(in the rows, 128 means zero)
Where one turn sends some rows of the set: a few examples, then the rows asked:
kul: [165 150 120 154 147 152 144 107 119 113 137 140 161 125 102 151 137 128
 146 114 152 156 130 175 129]
zutig: [119 132 135 161 152 133 147 127 134 131 146 144 156 136 113 137  94 131
 137 173 147 158 141 122 156]
vizi: [146 124 119 157 166 137 100 124 125 126 126 153 163 143 128 130 126 133
 153 154 171 138 126 147 150]
Donum: [136 122 105 141 147 148 146 143 138 155 143 157 129 133  94 153 131 125
 141 171 154 130 115 143 132]
bido: [134 140 131 137 165 139 151 111 132 114 115 152 164 121  85 162 131 107
 122 164 155 171 119 151 139]
fuz: [134 131 112 129 140 130 166 107 101 141 121 143 168 165  81 145 114 131
 128 145 156 145 114 147 122]
ravu: [148 146 124 152 143 150 126 136 113 159 140 157 150 157 126 159 129 141
 109 136 171 154 141 148 140]
Bekub: [122 119 122 145 147 150 116 138 143 133 123 127 159 134 110 162 147 134
 133 150 144 156 162 140 126]
lifis: [144 119 112 146 153 141 104 126 156 137 126 148 167 123 104 153 133 142
 118 150 131 139 140 146 126]
minom: [145 125 108 161 131 139 143 133 142 164 118 136 142 156 117 134 136 128
 142 165 142 146 118 140 126]
fisu: [127 137 119 121 174 135 159 105 100 124 128 140 148 128 100 143 106 123
 157 139 160 137 113 149 135]
kudor: [124 140 129 138 146 135 130 122 148 129 135 135 159 164 109 163 110 143
 120 151 159 148 148 107 139]
lavif: [141 121 134 165 134 134 147 113 133 140 151 155 127 117 121 149 129 127
 121 159 165 149 156 135 150]
veva: [132 121 127 142 142 124 150  86 109 116 133 124 169 118  92 160 120 132
 131 135 137 144 150 141 129]
telar: [159 144 120 154 163 145 150 119 113 125 130 148 173 125  92 151 121 125
 124 146 130 167 105 169 136]
zup: [142 117 110 139 150 146 143 136 148 157 134 155 131 139  97 155 137 122
 141 172 154 133 114 147 131]
vam: [138 113 111 148 143 147 126 118 143 125 172 138 150 140 108 128 110 139
 145 126 148 150 150 137 119]
pamat: [162 147 113 144 145 143 129 141 128 142 152 140 150 147 142 177 119 134
 126 152 149 155 136 150 132]
neneb: [145 156 104 123 140 125 147 101 109 131 138 144 170 131 105 159 103 134
 115 123 142 143 129 137 113]
gegus: [129 144 119 120 168 135 157 100 107 115 125 137 146 124  94 141 108 117
 154 145 157 142 113 150 145]
guso: [140 124 108 142 151 133 124 112 141 133 148 130 145 170 120 135 119 131
 157 145 166 137 120 115 136]
ruku: [138 131 120 134 144 126 153  82 114 115 134 123 165 124  89 162 125 127
 121 133 135 148 148 140 136]
fiki: [149 142 125 153 148 148 128 134 115 153 135 155 155 165 122 159 126 145
 106 137 174 143 144 139 144]
revog: [147 119 133 159 129 133 143 113 139 144 152 157 126 119 120 151 136 120
 126 156 167 156 154 144 143]
napi: [147 127 131 147 136 141 144 125 161 125 136 158 130 134 127 133 118 135
 136 151 166 161 153 160 127]
meb: [133 114 124 143 181 137 121 135 126 145 132 141 144 133 135 133 120 126
 135 153 154 173 123 145 149]
keb: [155 146 116 140 148 142 151  95 129 138 118 143 143 139 103 135 142 114
 137 108 174 159 117 148 131]
liv: [151 161 108 121 139 132 145 106 107 132 133 141 173 134  91 153 102 129
 117 126 139 147 123 143 119]
degut: [145 149 116 139 140 131 148  95 134 136 113 135 158 133  98 169 147 100
 118 142 162 161 122 126 131]
vomuz: [143 143 124 138 136 120 148  87 112 103 133 147 168 125  98 132 118 111
 152 143 163 154 144 149 127]
vuku: [139 133 124 160 168 141 102 126 123 130 122 155 158 136 133 131 129 133
 149 154 165 145 128 155 152]
zosob: [145 114 106 144 146 138 103 129 153 134 139 151 166 120  98 149 128 142
 121 146 135 137 141 142 122]
zenir: [133 138 119 136 134 116 152  88 116 102 131 153 162 127 106 136 113 117
 153 151 171 150 138 149 127]
fefa: [130 135 110 155 144 157 147 149 121 142 169 141 160 148 101 150 101 136
 147 157 140 145 135 140 130]
sekim: [140 137 112 126 151 132 169 102 100 137 125 141 163 166  81 141 124 122
 135 140 159 147 117 147 127]

vizi turns into lavif
zup turns into vuku
guso turns into zutig
Where do these go?
gegus turns into vomuz
veva turns into neneb
meb turns into napi
kul turns into degut

